[[-39 -55 -11  27  39  44   6 -32  -3 -48]
 [-12 -45 -71  71   6 -13  -6  -3  21  13]
 [ -3   2  25 -53   9  23  11 -12  14 -25]
 [ 30  28 -10   1 -43 -13  24  -9  14  38]
 [-10   4  -4   6   8 -39  10   4  -6  11]
 [-19  23   5   6  11  -3 -77  19  15  24]] >> 23

[[-11  11  32   6   6  43 -11  -6  57  -1  15 -35]
 [  2 -22  21 -13 -14  -7  16  -1   1  18  32  -3]
 [-11  -6  26 -13   4  25   0  -6  30  12  28 -28]
 [ -5 -16   7 -52   2 -36  25   3  17  -7  -4  25]
 [ 17  -3   7  22 -21 -16   7  -4  -2  -6  -6  19]
 [ 42  -4  37  54 -55 -30  16  -8  30 -20 -12  43]
 [  1 -10 -41 -21   7 -37   8   2 -64   7 -11  25]
 [-37  -5 -19 -69  45  15  -2   5  -9  17  16 -30]] >> -5

[[  2  20  10 -35 -45   5  34  18   6  -8 -36  16  -8]
 [ 40  -8 -38  -3  39  35 -33 -21 -40   5  22 -31   8]
 [ 25   2   6 -18  13  21   0  25  17 -17  24  30 -21]
 [ 35 -16 -12  19 -14  23  27  14   8  15 -24  -7 -14]
 [ 21 -18 -21  25  25  41 -48 -57  29  -1  14  -5  24]
 [-14  32  18  15 -10 -35 -40 -53  26  22 -16  27  -3]
 [ 26 -22 -16  22  37  40   3  19 -30  -5  34  -9 -13]] >> -22

[[ -8   6   2 -13   3  32   4   1  -9 -33 -10]
 [  0  11   2 -10   4  29 -15  -2  -7 -42  -9]
 [ 13  11   1  -4   4  43  -6  -8  -5 -30  -9]
 [ 29  10   1 -18   2  53  -4  -8 -19 -52 -15]
 [ -1   6   2 -19   3  41  -5  -3 -17 -45 -11]
 [ 17  10   1  -7   3  62   3  -9  -8 -41 -13]
 [ 15   6   1 -12   3  36 -13   0 -15 -50 -12]
 [ -1   9   1 -11   4  28   0  -3 -24 -43 -10]
 [ -2  11   2 -12   4  34  -8  -8 -13 -44 -10]] >> 11

[[-40 -50 -23 -25  -6  -4 -20   8  -6  -1  38   0  57   3  55]
 [-27 -38 -10  27  39 -19   3  16  14   0  21  16  -2  26 -17]
 [ 11 -21  31  12  39  33 -24  11  11 -71 -11 -25 -17  34 -54]
 [ 21 -28   0   6 -16  -3  34  12 -48  10  10  11 -19 -23  -7]
 [ 17 -50  26  -5  65 -29   7  12 -13  -4  -2 -13   8  62  25]
 [ -8   1  26  14  -5  37 -23  -9  40 -29 -16 -26  -2   9  -3]
 [ 22 -14  16  32 -32 -16 -15  63  10 -14  47  55  -5 -42 -17]
 [-16  32 -23 -26  44   2  41 -21 -24  36 -22 -13  15  41  32]
 [ 21  17  10 -23  -9 -15  22 -30  58  49 -50 -34  26  -2  17]
 [ 16 -33  21  21 -24 -41  -7  26  16   0  17  31 -16 -23  -3]
 [ 41   6  51 -32 -19  14 -28   4  18 -33 -36 -35  27  -7  29]] >> 6

[[  1 -12 -35  72   7 -33  34  -5 -13  37   4   9  49]
 [-61  -5 -59   6  40  12  25  -6 -42  36  -5 -11  -9]
 [ 21  28 -53 -14  -2 -22  64 -27 -15 -28 -44  16  -5]
 [-22  68   2  -8  16   9  17  -1  14 -20 -28  53 -51]
 [-47  14 -51   0  33  38 -10 -18 -56   6 -32 -21  10]] >> 14
---
((14, 15, 37, -59, 40), (65, -18, 24, 47, -29), (-68, -2, -49, 16, -15)) → 47
((42, -28, 20, -26, 61, -71), (20, 19, 15, 53, -52, -34)) → -52
((7, 65, -60, -22, 5), (3, -9, -63, 66, 35), (-3, 75, -50, -50, 2)) → 66
((1, 34, -28, -69, -4, -12), (-30, 3, -21, -78, 30, -14), (-23, 18, -31, -42, 16, -17)) → 30
((-29, 32, 51, -25, -53), (56, 26, -22, -6, 8), (-61, 50, -20, 2, -28)) → -6
((37, -55, 29, 15, -65), (-20, 6, 59, -13, -66)) → -13
((6, -65, -10, 14, 24, -56, -60), (-15, -32, 10, 12, 72, -16, -30)) → -16
((12, -18, -2, -6, 49), (3, 4, -7, 63, -4)) → 63
---
array([[ -1, -59,   3,  47,  -4],
       [ 63, -61, -27,  23, -63]]) | -61

array([[-63,  32,  33, -37],
       [-34,   2,   8,   7],
       [ 31, -11,  21,  -6]]) | 2

array([[  8,   8,  -4,  16, -69],
       [ -2,   7,  -6,  -9,  16]]) | 7

array([[ 30,   0,  43, -52,  31,   4,  77],
       [  3,   6,  42, -44,  18,  -8,  33],
       [ 11,   4,  28, -54,  25,  -2,  33]]) | 6

array([[  1, -17,   8, -55,  14],
       [ 35, -12,   4,  77,  37],
       [-15, -15,   9,  -4, -27]]) | -12

array([[  7,  -4, -44,  25, -48],
       [ 58,  -1, -32, -37, -62]]) | -1

array([[ 34, -17,   5,  60,  -1, -21,   1],
       [-26, -22,  12,  19,   2,  -8,  -6]]) | -22

array([[  1,  17,  -3, -11,   1,  31, -25],
       [ -8, -18,  16,  61, -10,  26,  -8]]) | -18
---
[[ 44   5 -26  37 -31  40]
 [-13 -44  52  41 -49  14]
 [ 61  36 -57 -45  29 -10]] --> 44

[-67  16  -6 -25  -2  -8  -4] --> -67

[[ 12  14  37  70  -3  -4]
 [ 25  29  52 -18  40 -37]] --> 12

[[ 27  -2  13 -70 -39]
 [ 39  67   0 -60 -72]] --> 27

[-23  64  31   9   1 -49  50] --> -23

[  7  50  62 -29] --> 7
---
[-29, -34, 3, 49, -8, -22] yields -22, -29
[7, 7, 4, 1, 5, 6, 9] yields 9, 7
[1496, 8104, 7146, 3026, 2556, 6084, 5163] yields 5163, 1496
[1754, 1623, 4231, 3111, 3461, 8770] yields 8770, 1754
[[7164, 3600, 6487, 2411, 2663, 8101, 2010], [1694, 5251, 1523, 7612, 5619, 1644, 6424]] yields 2010, 1694
[331, 469, 408, 264, 914, 246, 309] yields 309, 331
[[-564, 429, -646, -589, -156, -142, 288], [-360, -138, 828, 173, -385, -689, -693]] yields 288, -360
[2, 4, 9, 7, 6, 5, 4] yields 4, 2
